Each row is where one point has got to under a steady rotation. How many ticks took it there?
The counts run from 0 to 320.
[171  96 101 185 156 121 119 143  96 117 125 123 115  96 132 170 125 180
 136 124 138 125 192 135  94 104 136 125 119 110 130 166 127 144  68 110
 114 131 104  76 124 121 133 128 165 138 152 111] => 267
[195 101 151 179 143 130 122 138  92 135 111  98 126 113 129 148 111 169
 144 131 144 114 189 156 120 108 143 118 116 134 130 193 114 160 102 124
 110 119 111 100  94 113 138 117 146 133 179 118] => 83
[178 110 135 152 115 128 128 107 100 142 126  94 108  95 154 162 124 145
 114 137 155 135 182 138  87  93 126 147 102 111 155 156 110 155  98 107
 129 128  95  96 116  95 146  85 165 137 188 114] => 140
[199 131 139 181 131 134 130 121  94 128  87 127 114 117 146 143 136 129
 118 133 162 123 177 131 136 121 129 156 129 108 146 150 121  94  95  73
 149 168  98 114 153 120 147  93 154 123 163 151] => 276
[179 112 123 141 113 124 100 122 118 151 133 109 113 108 154 134 117 145
  99 143 169 117 174 112  91  96 153 160 116 122 140 142 134 132  77  90
 112 152  89  97 125 106 174  90 154 176 163 143] => 296
[210 124 158 181 129 144 115 135  84 145  83  95 119 143 132 131 119 126
 146 127 166 116 184 148 146 126 122 153 128 117 122 162 119 131 121 103
 151 142 101  90 153 130 139  88 141 109 180 133] => 281
[215 128 115 144 145 125 123 167 107 110  97 148  94 115 141 156 141 165
 113  96 157 105 178 141 116 103 149 168 111 103 137 157 123 138  61 109
 121 130 125  90 138 112 142 127 154 126 137 144] => 211
[219 106 132 162 157 125 121 169 100 110  92 146 113 126 149 150 127 171
 133  93 159  96 181 152 131 117 146 144 118 128 126 176 112 138  71 119
 131 131 129 110 135 123 136 126 146 128 146 141] => 311
[222 105 154 167 157 150 129 149  96 134  87 126 144  98 141 156 129 160
 133 120 132 104 163 135 131 117 146 153 107 113 168 166 107 129  74 107
 102 133 114 108 127 118 150 121 135 137 151 152] => 27
[220 130 144 174 126 126 109 129  93 144  81 121 110 119 159 104 133 143
 131 124 157 112 178 139 137 126 135 141 121 115 135 132 113 107  94  71
 128 158 115 130 151 115 147  85 137 148 148 156] => 73
[221 124 169 175 130 144 118 135  93 142  78 115 119 112 149 140 121 156
 152 114 135 111 181 156 135 115 123 138 103 121 144 159 108 147 102 111
 121 125 106 122 119 112 144  88 147 105 182 126] => 79
[185  84 137 137 124 126 141 127 110 150 123  92 130 100 159 151 122 155
 107 131 172 116 170 115  95 112 152 139  94 125 146 136 119 113  67 106
 112 149 104  90 128 140 160  95 142 184 154 122] => 248
[210 104 154 158 139 149 110 144 110 144 106 107 127 147 149 169 106 146
 148 122 165 111 185 115 125 110 125 137 113 144 119 159 132 125 102 133
 141 153  90  81 134 158 136  88 141 137 165 100] => 101
[191 147 104 171 128 108 105 134  99 116 108 136  74 121 151 125 140 153
 112 114 164 125 199 141 106 108 133 151 128 108 117 147 129 135  83  79
 136 142 118 102 142  93 139 106 165 127 151 141] => 216
[199 104 161 161 132 135 134 147 117 133  97 111 120 140 152 154 122 143
 107 123 177 108 178 120 140 115 168 142 127 148 127 173 137  98  87 111
 139 179 108 100 124 149 144  99 141 164 161 130] => 48
[227 158 140 152 121 133 100 155 116 136  87 127  88 158 150 136 126 144
 119 108 171 102 191 128 135 108 136 157 109 142 113 152 129 142 100 121
 120 149 127  97 132 121 148  89 139 137 151 128] => 156
[213 120 162 160 129 145 126 133  89 160  92  79 124 115 123 137 122 144
 141 125 145 120 183 151 125 117 132 152 101 107 144 147 107 155 113 108
  97 109 112  75 129 113 148 103 138 131 173 132] => 182
[215  91 124 157 139 129  92 129 100 159 123 104 131 130 157 137 110 153
 145 127 172 112 179 117 106 122 117 139 107 130 114 135 118 133  92 117
 128 149 105  83 167 150 145  81 130 152 149 115] => 303
[188 128 128 161 113 114 133  95  90 133 114  89  83 115 140 136 132 143
  99 133 168 140 194 142  92 106 127 147 101 104 142 157 109 144 102 100
 131 128 113  95 134  91 138  92 154 125 171 113] => 38
[181 125 109 165 114 106  86 148 108 134 126 123  96 128 152 109 125 156
 114 117 170 108 191 139 104 107 147 147 126 129  94 147 137 140  79  80
 126 145 111 108 127 103 155 100 165 163 156 149] => 12
[197  96 151 161 146 137 121 153  90 147 111  86 137 124 116 158 113 142
 144 125 152 112 176 149 123 119 130 153 123 118 125 180 120 156 104 118
 121 114  98  58 135 127 148 114 146 118 173 133] => 285
[170  92 124 159 144 104 120 126  97 113 137 113 112 113 139 152 120 148
 105 137 176 121 183 139 103 111 164 145 140 128 129 208 116 133  83 102
 146 147 111  98 132 104 147 125 151 147 172 144] => 89
[175 101 112 195 136 124  91 123  93 139 115 125 119 116 156 133 119 160
 153 130 155 122 188 133 110 114 113 126 136 118 109 136 130 127  89  83
 146 155  79 105 141 126 137  79 170 131 168 117] => 119
[176 109 108 145 134 124  93 164 120 133 132 140 118 104 144 151 123 156
 120 119 154 102 173 125  98  95 142 172 126 112 126 157 136 149  56  94
 117 134  87  83 121 104 170 118 164 153 156 151] => 10
[227 100 134 151 158 136 116 150 103 146  98 104 128 113 145 146 124 170
 139 113 149 105 176 127 118 118 138 144  93 128 136 144 107 141  75 123
  97 125 134  76 146 148 148 113 123 156 130 125] => 308
[218  85 141 181 158 131 118 143  81 130  94 120 135 119 152 132 124 160
 150 114 159 103 183 150 142 140 139 121 125 123 123 165 107 116  83 106
 135 145 117 112 156 142 136 109 132 139 146 133] => 24
[214 138 110 155 142 140  88 154 110 141 112 117 104 132 130 155 123 154
 140 115 152 114 180 119 102 103 117 168 104 112 118 145 125 165  87 120
 114 119 108  60 149 115 147 105 148 123 150 118] => 159
[195 122 137 163 121 117  99 113 111 145 122  94 103 139 149 135 110 133
 106 154 182 124 196 108 109 112 149 138 125 143 119 167 130 123 103 102
 137 173 109  99 143 121 153  81 137 163 161 125] => 95
[201 105 145 145 135 143 124 172 114 154 107  97 127 125 130 160 118 154
 125 115 149 107 175 137 122 107 153 157 107 125 125 156 133 152  76 121
  92 125 111  52 116 138 157 120 145 162 146 128] => 4
[214 121 160 169 129 148 121 137  85 141  83 112 128 128 144 142 124 139
 153 117 147 114 180 158 141 121 117 150 119 122 133 163 111 137 110 104
 145 130  94 108 139 121 142  85 149 100 184 133] => 180
[213  94 133 154 141 139 104 142 107 143 119 108 129 134 153 164 104 151
 144 127 167 110 174 112 109 113 116 135 114 136 120 162 122 128  93 131
 140 148  90  82 158 157 144  80 133 135 156 108] => 202
[206 120 151 152 123 136 122 112 110 138 106 115 106 132 165 164 120 130
 116 127 176 126 178 119 111 106 123 155 113 126 145 151 119 107  98 107
 159 167  94 109 147 134 147  68 148 123 176 119] => 97
[174  87 120 160 130 111 116 108  93 138 144  72 115 111 136 143 113 150
 119 147 178 131 186 129  87 113 133 134 115 122 121 173 117 149  97 114
 136 132 100  70 140 119 144  94 148 153 171 115] => 142
